Rotation paths and how fast each direction turns (degrees per step):
Each turn is a multiple of 5 degrees from 10 to 175, or 0.
Each row of a path follows its step; steps can be skipped.
Path 1:
step 0: [ -1   3  -1   4   0 -20   5  10   8  -7  -4   3   1   9   6 -15   7   5
   4 -27   3   1  -2 -13  10 -15  -5  -9  22 -12   3   2  14]
step 1: [ -7  -3 -26   8 -10 -22   1  -9  13  -4 -20   0   3   6  -7  -2  -4  20
   7   5  14   7  -1   5   9  10  -5  -4  -6 -10   4   7   7]
step 3: [ -8   2 -21  -3  -1 -14  -1 -10   1   3  -4   3   8   0  21  -8  10  21
 -16 -12   6   2   3 -20   5   8  -3 -11   1  12  -9  -5  -3]
step 4: [ -2   2   8  10  -6 -21  -5  -6   1   3  -9  14  -1 -12  -9  -6  25  10
  -1 -12   7   8  16   0   6   6  -5  11   2  -1   7  -8  20]
step 5: [-20  -2 -13  -3  -3 -15   2  -2   6  16 -13   0  28  10 -15  -1   5   8
   1  -5   1  -2   5  -1  -3  -2   3   5  20  11 -11   1   2]
step 6: [  2   3  -8   5  -6  -7  16  -8   4 -11 -16  -6   5  -1  18  -5  13   3
  -3  -2   7  -5   4   6   7   3   0  11  11  27  14  12  16]
step 8: [  7 -11  -7  11 -19 -13   4 -14   8  11 -20   5  12   1  -1   6  13   2
   2  -8   0   0  -3   1  -3  18  18  -3 -16   7  -1   7  10]
step 9: [-21  -6   7  22  -5  14   1  -8   2  -1 -11 -11  15 -10  -1  -4  20   6
 -16   1   1 -10  15  -6 -10   4  -1   5   5  11  -7   4  -1]
step 10: [ -6   6  -4   1  -4  -9  -2  -7  -1   7  -6  16  -4  13   9   9  16  -3
 -20  -8  -9   4   0 -12 -12  10   7   0   8  29   9  -9   1]
[ 1  2 -1  2  1  1 -1  4 -4 -4 -4 -3 -2  2  8 -2 -1 -5 -6 -5  0  0  3 -7
  0  0 -9 -1  2  0  7 -3 -3]
110
[-1 -3 -2  2  2  3  1  3  2 -1  3 -1 -4 -5 -2  1  1  5  2  1  6  1  8  1
  2  1 -5  3 -9  5  6  8  0]
145
[ 5 -5 -2  0  0 -3  2  2  7  6  5  3 -5 -3 11 -4  1  2 -1  5 -3 -1  1  2
 -3 -4  0  2  2  2 -1 -5 -1]
95
[-5 -6  5 -7  8 -3 -3 -2 -1  1 -2  3  1 -4 -3 -2 -5  0 -1 -1 -4  5  0 -3
  0 -1 -1  6  5  6  4 -1  3]
60
